A single turn carries every row of the set below to another of its rows. Some are shown first; where does it send the rows asked next?
Zaf: [-2.07  0.04 -1.16  0.33  4.39 -0.99  0.26  0.77 -0.30  0.36  0.04  1.80]
rudu: [-1.95 -0.69 -1.85 -0.25  3.78 -1.13 -0.87  0.99  0.25  0.77  0.19  1.70]
gopu: [ 0.96  2.38 -1.41  0.55 -3.39  0.40  2.83 -0.28 -4.24 -1.32 -0.44  1.15]
leso: [ 1.54 -0.93 -0.21  1.81 -3.81 -4.04  0.81 -2.88 -0.36  1.19 -0.07 -0.35]
faso: [ 1.41 -0.39  0.53  3.00 -3.41  1.20  1.14  2.64  0.87  0.52 -2.14  3.52]
Zufuz: [ 1.65 -0.92 -0.08  1.73 -3.43 -3.10  0.72 -3.36 -0.78  1.31  0.20 -0.84]
Sefup: [ 1.55 -0.26 -0.18  3.13 -3.36  0.86  0.35  2.23  1.12  0.74 -2.39  3.63]
guref: [ 1.47 -3.17  1.44  1.73  0.47 -1.85  2.27  2.04 -1.86 -0.89 -2.09 -0.91]
nimad: [-2.71  1.89 -1.93  0.97  0.93 -1.89  1.98  1.62  0.91  3.07 -0.45  4.27]
vukev: [-3.88  2.20 -1.10 -2.42 -0.18 -2.62  1.49  0.77 -1.24  0.79  0.50  3.22]
Kan: [ 2.54 -0.31  0.00  1.72 -4.17 -3.14  0.73 -2.41 -0.01  1.44  0.09 -0.07]
toba: [-2.55 -0.42 -4.03 -0.78  0.70 -2.98  0.33 -1.50  0.59  2.92 -0.74  1.36]
Veru: [ 1.88 -3.17  1.74  2.12  0.75 -1.29  2.06  1.62 -1.38  0.00 -1.77 -0.97]
Ged: [ 0.82  2.08 -0.83  0.27 -4.19  0.77  2.64 -0.50 -4.09 -1.15 -0.36  0.82]
Vedav: [-1.82  2.09 -2.18  1.25  1.52 -1.58  1.85  2.32  0.35  2.74  0.28  3.61]
Taten: [ 2.30 -0.59  0.24  2.66 -3.62  0.33  0.31  2.06  1.21  1.07 -2.13  2.45]
voga: [ 2.51 -2.43  1.79  1.23  0.11 -1.55  2.00  1.78 -2.13 -0.69 -1.42 -1.51]
Lil: [-4.01  1.24 -1.39 -2.73  0.35 -2.12  1.57 -0.27 -1.62  0.21 -0.37  2.86]
sog: [ 2.00  1.99 -0.10  0.07 -3.38  0.94  2.63  0.67 -3.97 -1.23 -0.43  0.54]
Pemam: [-2.47 -0.68 -3.67 -1.88  0.20 -3.20  0.96 -0.84  0.05  2.82 -0.85  0.56]

gopu moves to leso
rudu moves to Vedav
Now find these:
Kan moves to voga
Zaf moves to nimad
faso moves to Ged

